One turn or mirror swaps these rows in pairs. Which row does each one swap with?
The rows were stretched afterwards, more along some directions than others.
sedus: [  2.7  10.3   0.8   4.9  21.0   2.2   5.6   8.8   5.2   7.0 -19.7  11.3
 -14.0  12.7   1.8   3.3 -12.7  15.0  18.8]
Pivek: [ 17.1 -10.9   8.5  27.9   4.5   7.0  38.9 -27.9  17.3  -0.7   1.2   0.8
 -12.7   7.8   0.4  -2.5 -30.2  16.1  -3.8]
dese: [-13.6  11.6  -5.1  16.8   3.6 -14.6  -3.8  18.4  12.5  -4.0 -12.3   7.4
 -23.4  15.6  22.5 -10.6 -22.3  12.7   9.6]
likit: [ 2.0 -0.5 11.6  8.6  8.2 -7.9 17.2 -8.5 14.7  4.8 -0.5 -2.8 -0.7 13.5
  8.7 12.9 -5.4 16.0 30.9]
Pif: [ 20.8 -10.9  23.0   7.2   0.3  -2.6  59.3  -9.9  11.7  10.5  16.1 -13.9
   5.4  13.5  11.1   5.7 -22.5   3.1  23.8]
mam: [ 19.1 -16.1  23.6  34.3   8.1   1.5  52.5  -7.2  25.2 -10.3  23.4  -1.0
   3.3  -3.9   0.1   5.2 -35.6  18.7   4.6]
zuf: [  9.5  -0.2  13.4   7.3  11.1  -7.3  36.1   3.0  -9.0   4.3  -8.4 -13.6
 -12.0  25.0  -1.1   4.1 -19.0  12.4  17.9]
giror: [ -8.5 -21.2  26.4  21.6   4.6 -11.1  42.5 -13.5  10.3  -5.0  -3.8 -11.3
  18.7   0.5   1.4  10.2 -17.4   7.4  27.8]
Faz: [  0.8 -11.7  -5.6  -1.3  -1.5 -23.9  -7.6   9.6  22.8  13.1 -16.0  -0.1
 -22.6  25.4  10.0 -16.5 -12.9  19.6  24.4]
sinu: [-10.3   2.9   7.9  -1.2  -6.0 -16.9  -1.8  16.5  18.0  -2.9 -20.5   7.2
  -5.9   5.1   1.4  -6.2 -16.7  11.2  17.9]
Mub: [  4.1  -8.1 -12.5  25.1   8.1  -8.6   8.6  13.1  17.4  -8.3  14.5  19.7
  -8.7  10.5  13.7  10.6 -27.9  13.5  11.5]
zufaz: [ -1.1  -0.3  22.1  21.8   9.7   0.1  22.2  14.5  31.8 -27.7   3.4  16.6
 -12.8 -15.0   3.0   8.3 -24.0  23.8  27.3]
Balak: [-16.7  -8.0 -19.9   6.8  16.2 -13.4  -6.3  13.7   0.0  25.0 -14.6   7.3
  -7.4  22.4  22.0  -0.6 -19.2   8.9  26.0]
bupi: [ 16.2   4.4 -12.3  13.0   0.8  -3.6  20.3   2.1   6.9   9.8  -3.2  -4.6
 -24.4  25.9   8.9   2.6 -22.8   7.3   1.4]
nukup: [ -6.0  -2.6   3.4  26.9  25.9   6.6  36.7  -1.2  -1.4   8.8   2.9   1.2
  19.9   8.4  18.0  20.5 -21.2  -3.5  23.8]
sir: [ -8.3 -12.6  -3.5  16.9   2.5 -10.5   1.4  -9.6  10.9  -8.2 -13.4  12.9
   6.0  -6.6   2.0  -9.2 -23.4  23.8   0.9]
Dufa: [ 19.4 -10.4  22.5  15.1  -2.3 -19.9  47.0   9.1  14.7  -9.3   9.4 -18.8
  -9.5  22.6   1.6   0.5 -21.0  13.5  23.6]
Zul: [  9.0  -8.1  -6.4  21.1   9.2 -17.6  28.9   6.7   7.4  21.1   5.4 -13.8
 -26.0  34.3  16.8  15.3 -22.0  14.6  12.9]
Nadaf: [  5.7  -8.3  -0.1  21.2  12.6  -0.5  33.9 -12.3  12.7  25.2  -1.1  -4.4
  -9.6  19.6  10.4  16.3 -14.3   9.7  28.8]
zume: [ -8.4   2.9   3.6  13.9  -5.9 -15.4   1.5   1.8  18.4  -7.7 -10.6   6.1
 -14.5  12.7  10.0  -7.5 -25.7  14.0  -1.7]
Vozo: [ 27.4  -3.3  29.0  11.7  -5.4  -7.0  39.6   3.2  25.7 -21.4  16.0  -2.7
 -20.5  -9.0 -10.2  -4.6 -29.1  32.2  -2.7]
zis: [ -7.1   2.2  27.6  29.1   8.2   9.9  46.7  -9.3  10.6  -6.3   7.8  -2.1
  10.5  -3.3  18.6   8.1 -24.8  -4.9  19.3]
Lin: [  9.8   8.4   6.4  11.8   2.1  11.1  30.8  -5.5  16.3 -16.1   8.7  12.7
   5.7  -5.7  -0.1   3.7 -10.1   3.1  29.0]
vof: [ 12.3 -18.0   4.7  -7.3   3.8 -11.5   9.0  -4.8  27.0  14.4  -6.8   4.0
 -14.7   9.4   6.9  -4.3 -13.7  26.8  27.3]
pufi: [ 13.0  -0.4   9.3  13.3   2.7  -9.1   8.8  11.7  29.0   5.7   2.7  10.4
 -24.6   9.0   1.9  -9.8 -30.3  27.4  -1.3]
Boz: [ -5.7   6.9  10.0   3.4  -2.7 -15.2   6.2   6.8   2.6  -8.1  -2.9  -4.8
  -4.1  14.3   3.9  -0.7 -18.0  21.4   4.3]
Ged: [ -0.8  -1.4  19.3  24.8  25.5  -2.7  30.9   3.4  -1.5   1.2   5.3  -0.8
  -4.0   4.4  16.9   6.3 -22.8   9.4  25.6]
boti: [  6.8 -17.8  18.5  25.3  18.7  -2.1  42.1 -23.6   7.8  -2.8   1.6  -4.9
 -11.6  -1.4  11.0 -12.1 -29.0  15.1   8.1]
meno: [  5.7 -14.9   4.1  -0.7   0.7 -13.6  24.7   3.3  16.0   3.3  -2.0   5.3
  -8.9  18.4   4.3  -9.3  -4.5  15.0  32.8]
vud: [ 21.2  12.3   4.7  13.4   0.9   0.6  32.7   4.9  15.9   0.7   3.1  -3.5
 -10.0  17.5   3.2  19.3 -21.5   9.6  15.3]
meto: [  0.6  -5.8  19.5  38.8   9.8  -6.7  54.0   0.7   8.2 -22.8  11.9  -7.5
  -9.3   5.5   9.9   4.6 -24.9  12.1  20.9]
Bezi: [ -0.9  10.5   0.3  16.3  18.7   9.8   6.6  10.4   6.0  -9.9  -2.3  21.8
  -5.8  -9.1  14.2  -8.7 -24.7   4.1  18.9]
fis: [ 13.9  -0.7   2.7  14.3   5.1  -3.7  14.0  -9.5   3.7   2.0  -3.8   5.2
 -21.8  24.0   2.2  -2.1 -18.3  14.0   1.0]
Kav: [  8.2  -2.4   3.6  27.1   3.2 -19.9  28.0  22.5  27.5   3.3  18.6   4.2
 -24.4  18.5  15.7  13.0 -39.0  22.8   4.8]
Totu: [ -3.3   4.2   2.6  16.8  10.1 -18.5  14.9  27.6  16.7  -2.1  10.5   7.9
 -17.9   5.1  27.7  -7.3 -39.2  10.5   4.3]
vus: [-13.0 -10.0   1.1  16.2   6.2  -0.4  24.8  -4.0   5.7  -5.8   5.8  11.3
  -1.6  -4.2   1.3 -10.4 -14.6  15.5  22.7]
fipo: [ 11.3 -17.9  14.3  -3.6   5.6  -4.4  33.0 -29.2  16.3 -10.9  -0.1  -7.9
  -0.1   5.7  -2.7  -5.7  -3.3  21.5  23.2]
Bupod: [ -6.3   0.0  13.4  20.3   0.4 -16.4  35.2   5.5  -3.6   5.3   1.9  -2.5
  -2.4  10.8   6.7  -5.7 -25.8  11.7   2.2]
pez: [ -3.1 -16.4  16.4  34.0   3.6 -13.9  43.1  -1.5  21.1 -20.6  12.6   2.4
  -5.0   0.6   3.8   6.0 -28.9  16.5  15.6]
folu: [ -4.4 -15.5   6.4  20.1   2.6  -3.4  27.5 -12.0  16.1  19.0  15.4   0.1
   3.0  -3.2  22.1  -8.5 -28.5   6.5   2.3]
tar: [ -3.9   0.5  -0.4  -6.9   0.6 -17.8  17.8  10.8  16.1   6.9  11.5  -0.3
  -4.4  18.2  21.6  -4.7 -12.4   7.5  22.4]
gubeg: [  8.0 -11.7   5.6  -2.9  -2.8 -16.7  12.5  -4.4  14.3  -2.3  -7.5  -6.4
   6.6  22.9  10.2   1.3  -7.9  14.7  18.9]

Bezi is swapped with Ged
mam is swapped with pufi
vud is swapped with Nadaf
zume is swapped with pez
Kav is swapped with Pivek
Zul is swapped with bupi
sedus is swapped with nukup
fis is swapped with Mub

